In the data rows, the value 128 means zero.
Here is a table of points, one per row:
[167 171 119 128 126 143 142 158 141 158  63  94 111 107  95 126  94  95 134 133 108  78 120 100  93 114  92 196 116 110  94  91 139 125 111 121 126 100 107 106 139 110 114 111  78 169 158 154]
[ 92 154 102 157 131 130 101 155 115 103 101 119 105 142 205 156  85 183 122 179 131 102 139 177 133 102  95  90 150 163 127 198 126  93 187 149 209 106 100 175  72 127 174 103 132 100 126 155]
[179 142 101 196 197 189 131  91  90 160  99 203  87 163 137 150 140  90 181  99 131 188 189 120 147  96 149 137 156 128 134 121  83 181 109 106 126 166 138 119  91 112 177 173 210 157 158 148]
[ 96 177 177 112 215 117 188 106 164 117 136  90 161 126 120 143 152 100 106 128 124 106 133 110 203 129 132 149  99 121 140  82 183 153 169 136 109 126 133  95 107 112 142  93 124 169 171 214]
[198 185 156 103 152 112  99 136 134 120 153 154 148 109 125 138 161 157 183  93  80  99  91 114 137 194 107  82  92  99  64 144 138  99 155 175 114 159 114  99 136 143 113 117 163 128 109  97]
[140  89 117 152 100 100  90  95 161 128 166 114 125 102 156 157 106 109 105 150 159  91  84 106 113 150 121 102  93 130 104 121  83 117 112 144 111 131 129  76 123 164 196 134 111  91 124  98]
[116 105 119 186 130 157 167  94 148 156 150 151 165 124 112  84  92 126 217 103 126 151  96 120  90 105  83 173 128 133 166 117 156 175 130  81 126 129 166 182 115 107 144  82 182 170 163 125]
[103  87 110 146  96 130 117  90 124 101  87  93 112 106 110 207 193 133 102 144 106 139 136 164 136 155 140 107 195 184 108 155  73 104 185 113 165 109 201 156  94  89  81  93  87 123 104 122]
[ 94 153 107 135 165 127 173 188 126 163 141 149 150  94 105  97 104  98  73 170  73 124 124  90 159 157 102 108 125 108 115 122 140 153 141  92 114  95 123  97 112 127  87 111 103 135 121 186]
[215  85  96 116 156 203 105 110 128 139 116  62 108 119 127 140 151 100 192 117  60 162 177 137 163  92 100 143 125 104 158 109 121 153 106 105 109 130 127 159 106 143 160 184 146 114 159 133]
[ 81 104 169 109 194 120 107 232  79 106 130 150 137 107 114 184 184 175 149  81 158 124 146 209  89 168 172 175 151 130 182 114 109 158 144  94 132 196 103  91 190 165 113 174 134 103 169  98]
[142 133  99 184 124 126 183 160 188 177 214 139 218 137 152 131 203 102 132 150 224 127  99 190 105  85 154 141 130  90 170 143 162  95  90 187 117 149 154 206 111 116 108 107 194 174 140 138]
[111 172  89 149  85 103 178 129 143 146 182  93 177  98 127 145 202 110  79 119 184 167  98 113 148 132  99 114 113 116 177 154 186 139 152 207  95 185 125 141 109 108 128 130 138 163 144 129]
[200 130 125 126 112  82 168  92 175 103  88 162 148 173 162 130 100 120 121 117 112 108 155 123  80 139 199  94 145 136 121 150 180 166 198 112 161  84 113 174 152 196 193 177  91 108  86 123]
[115  86 123 152 118 118  75 104  73 127 142 101 197 103 181 123 114 119  65  86 162 118  93  91 116 110 104 120  96  86 105 169 125 107  80  94 165 113 131 161 119 102 130 120 160 150  97 143]
[143 164 187 101 154 118 134  77 155 137 160 115 120 114 156 123 100 164 129 138  98 121 103  67  80 143 160 113 133 111 153 116  54 107 153 170 119 134 107 118 189 172 127 157 156 114 114 102]
[100 117  97 116 115 101  92 123  68 122 166 134 131 117 166 102 141  97 111 134 125  75 112 100 106 141 116 120 122  82 110 138 119 123 123 149 112 142  97 140  88  92 122  96  78 167 101  84]
[139 147  94 162  99 108 118 137 173 119 139 139 103 156 167 105 139 158  86 134  82 105 152 159 124  90 201 146  75 186 101 207 141 148 183 148 181  97 116 142 167 137 198 108  95 110 135 132]
[138 100  98  93 122  97 126 135 102  93  77 103 120 157 112  85 153  97  96 121 107 154 167 113 133 105 100 209  88 123 123  93 107 108 110 112 125 131  96 104  91 144 105  80 124  73 116  79]
[151 109 104 108 155  96 138  98 106 162 119  83 108 121 101 174 110  88 126  89  80 199 166 146 188  91 142 138 170 135  62 126 102 139  82 107 151 145 134 164 113 152 114 121 143 132 130 111]
[129 148 124 131 179 148 185 151 157 150 138 102 135 122 153 143 146 103 134 151 131 169  99  94 129 182 122 154 129 124 144 125 163 132 115 101 102  54 122  99 125  84 121 105 108 140 164 163]
[183 103 149 105 116 170 118 213 111  93 181 114 110 175 106  76  90 145  94  96 154 181 190 163 145 137  88 181 104 152 112 110  93 117 147 129 101 124 121 100  88 186 106 140 107 141 103 110]
[112 169 137 127 169 120 193 112 158 157 156  99 178 158  78 143 166 118 169 182 164 143 122 100 172 120 128 132 127 103 150 152 154  85 126 111 118 137 144  72 109 112 152 108  56 159 173 182]
[111 134  83 129 116 148 150  65  87 140 142 104 122 122 110 109  91 114 119 112 116 122 142 125  58 173 110 126 114 126 132 110 166 104  97 106 105 108 126 119 107 118 113 111 125 151 199 173]
[139 100 142 107 132 107 120 116 134 102 102 151 167 164 107  72 106 176 178  86 120 109 105 114 121 141 186 107 189 176 122 129 129 168  91 177 140 112  73 135 140 128  93 180 101 100 148 120]
[159 106 166 108  93 174  99 173 116 110 161 151  85 170 112 141 158 156  90  84 182 163 171 152 149 152 110 217 167 115 150 118 107 136 118 103 108 147  90 124 124 208 105 114  89 112 114 156]
[137  94 183 109 100  80 120 197 116  98 108 163 124 191 109 147  96 146 116 102  89 106  94 162  84  84 129  98 178  98 191 101 102 152 123 125 111 141 121 103 175 103 102 158 134 116 169 116]
[124  74 131 147 111 137 140 110  81 168  94 101  94 105 115 105  87 117 187 106 179 116 137  92 100 103 103 130  76 134 107 172 145 161 128 116  92 100 160 131 120 112  81 105 182 151 130 139]
[183  92 119 105 175 151 114 158 115 103  95 144 127 166 105  76  95 146 104 152 174 126 113 128 142 134 157  72 180 192 142  92 131 156 110 161 130 166 146 144 197 114 103 154  98  95 141 112]
[128 148 107 167 102 165  96 118  83  99 148  97  93 122 156 200 138 173 123 202 131 118 104 157 147  83 187 193 214 184  97 165 169  87 229 177 206  94 201 145 114 115 138 142 148 101 105 143]
[ 92 144 154 176  98 115  92 141 116 144 167  84 190 115 166  91 166  91 112 143 156 149 129 100 100 119 101 102 116 109  76 120 173 116 135 166 126 190 107 135 111  95 123 115  76 136  91  94]
[129 113 154  90 120 185  97 123  97 110 117 220 147 198 107 198 182 152 112 176 150 181 167 125 203 179 121 147 128 205 145  86 140 182  88 169 173 121 236 197 149 216 100 139  89 166 124  95]
[ 73 145 169 127 146 109 106 139 153 128  98 165  85 116  86  79 120 158  88 135 113 109 111 142 143 164  97  94 157  80 122 126 135  81 138  95 104 118 120 119 175 139  96 175 170 102 173  80]
[127 115 101 165 133 151 112  91 132 134 100  92 109  95 104 128  95 107 168 106 145 164 193 147 121 103 138 119 112  79 146 121  94 201 108 129 138 104 164  97 107 128  88 105 143  94 136 120]
[150 161 103 143 122 103 163 158 118 187 138 106 124 111 118  82 152 127 175 111 160 124 148  88 105 127 127 104 148 147 192  89 154 136  98  89 109  80 182 141 111 114 180 104 167 164 148 188]
[ 95 174 176 104  99 101 104 174 125 119  83 121  86  96  98  87  96 152 101 167 102 123  80 163 158 175 171 138  87 102 136  97 117 113 110  82  95 175 127 128 104  93 137 128 134 125 116 126]
[102 113 105 137 107 107 118  79 118 117 102 136  99  92 165 101 133 154  99  86 113 117  75 155 120  69  84  99 103 115 109 112  99 105 105  85 107  76 110  96 150 134 130 120  80 131  97 101]
[103  87 140 109 110 122 126 108 183 131 133 158 135  86 138 144  96 146 144 156  76 127 119  99  96 160 133 120 135 115 130 145 124  95 116 191 112 156 102  86 168 160 198 142 131 151  78 110]
[156 181 200 115 125 107 133 127 110 162 107 176 134  88 109 139  88 158 127 171 106  95 131 204 211 196 127 142  82 105 174  98 135  89 155 124 123 165  93 117 164  69 108 153 150 103 121 145]
[111 104  96 133 140  91 102  99 158 110 121 124  88 201 101 116 109 135 126  83  99  88 104 107 137  94 155 105 117 163 148 128 140 101 115 107 129 136 114 147 153 104  77 175  98 115  71 122]
[ 65 134 113 110 109 113 156 133 189  89 124 149  97 115 196 160  87 115 147  98 151 106 128  92 112 120 137 111 107 129  87 156 124  91 108 141 104 154 166 114 149 171 189 160 122  79 105 135]
[ 70 125 116 115  78 197 144 106 107 138 101  81 107 178 124 146 148 105 139 153 140 128 120 178 127 121 164  97 158 132  85 153  92 182 103 102 187  96  84 131 114 107 132 109 235 135  76 121]
[ 94 111 119  82 103 152 117 129  97  84 118 170 111  74  62 121 115  99 104  93 108 121 146  99 102  71 111  81  90 149 114 104 107  80 103 126 122  85  90 162 105  87 110  84 102  85 103 106]
[142 146 156  58 102 103  92 103 180 124 167 174 154  99 177 127 148 116 163 195 142 109 123  98 110 127  81 107 108 126 106 152 109 121 144 123 122 164 117  88 150 121 125 134 137 131 122 103]
Along one direction, these points spread out more than along any other. Take the direction at right angles to it along which they spread out most. Go by this last direction. How far along it is each point below, from 0 to 99? 50 is the average, and the first point above lies past it. One standard deviation of the points above along it is 16.
[111 172  89 149  85 103 178 129 143 146 182  93 177  98 127 145 202 110  79 119 184 167  98 113 148 132  99 114 113 116 177 154 186 139 152 207  95 185 125 141 109 108 128 130 138 163 144 129] 58
[111 134  83 129 116 148 150  65  87 140 142 104 122 122 110 109  91 114 119 112 116 122 142 125  58 173 110 126 114 126 132 110 166 104  97 106 105 108 126 119 107 118 113 111 125 151 199 173] 53
[215  85  96 116 156 203 105 110 128 139 116  62 108 119 127 140 151 100 192 117  60 162 177 137 163  92 100 143 125 104 158 109 121 153 106 105 109 130 127 159 106 143 160 184 146 114 159 133] 24
[129 113 154  90 120 185  97 123  97 110 117 220 147 198 107 198 182 152 112 176 150 181 167 125 203 179 121 147 128 205 145  86 140 182  88 169 173 121 236 197 149 216 100 139  89 166 124  95] 10
[179 142 101 196 197 189 131  91  90 160  99 203  87 163 137 150 140  90 181  99 131 188 189 120 147  96 149 137 156 128 134 121  83 181 109 106 126 166 138 119  91 112 177 173 210 157 158 148] 13
[ 92 154 102 157 131 130 101 155 115 103 101 119 105 142 205 156  85 183 122 179 131 102 139 177 133 102  95  90 150 163 127 198 126  93 187 149 209 106 100 175  72 127 174 103 132 100 126 155] 49
[127 115 101 165 133 151 112  91 132 134 100  92 109  95 104 128  95 107 168 106 145 164 193 147 121 103 138 119 112  79 146 121  94 201 108 129 138 104 164  97 107 128  88 105 143  94 136 120] 33
[ 73 145 169 127 146 109 106 139 153 128  98 165  85 116  86  79 120 158  88 135 113 109 111 142 143 164  97  94 157  80 122 126 135  81 138  95 104 118 120 119 175 139  96 175 170 102 173  80] 66
[102 113 105 137 107 107 118  79 118 117 102 136  99  92 165 101 133 154  99  86 113 117  75 155 120  69  84  99 103 115 109 112  99 105 105  85 107  76 110  96 150 134 130 120  80 131  97 101] 68
[159 106 166 108  93 174  99 173 116 110 161 151  85 170 112 141 158 156  90  84 182 163 171 152 149 152 110 217 167 115 150 118 107 136 118 103 108 147  90 124 124 208 105 114  89 112 114 156] 29
[142 133  99 184 124 126 183 160 188 177 214 139 218 137 152 131 203 102 132 150 224 127  99 190 105  85 154 141 130  90 170 143 162  95  90 187 117 149 154 206 111 116 108 107 194 174 140 138] 44
[115  86 123 152 118 118  75 104  73 127 142 101 197 103 181 123 114 119  65  86 162 118  93  91 116 110 104 120  96  86 105 169 125 107  80  94 165 113 131 161 119 102 130 120 160 150  97 143] 61
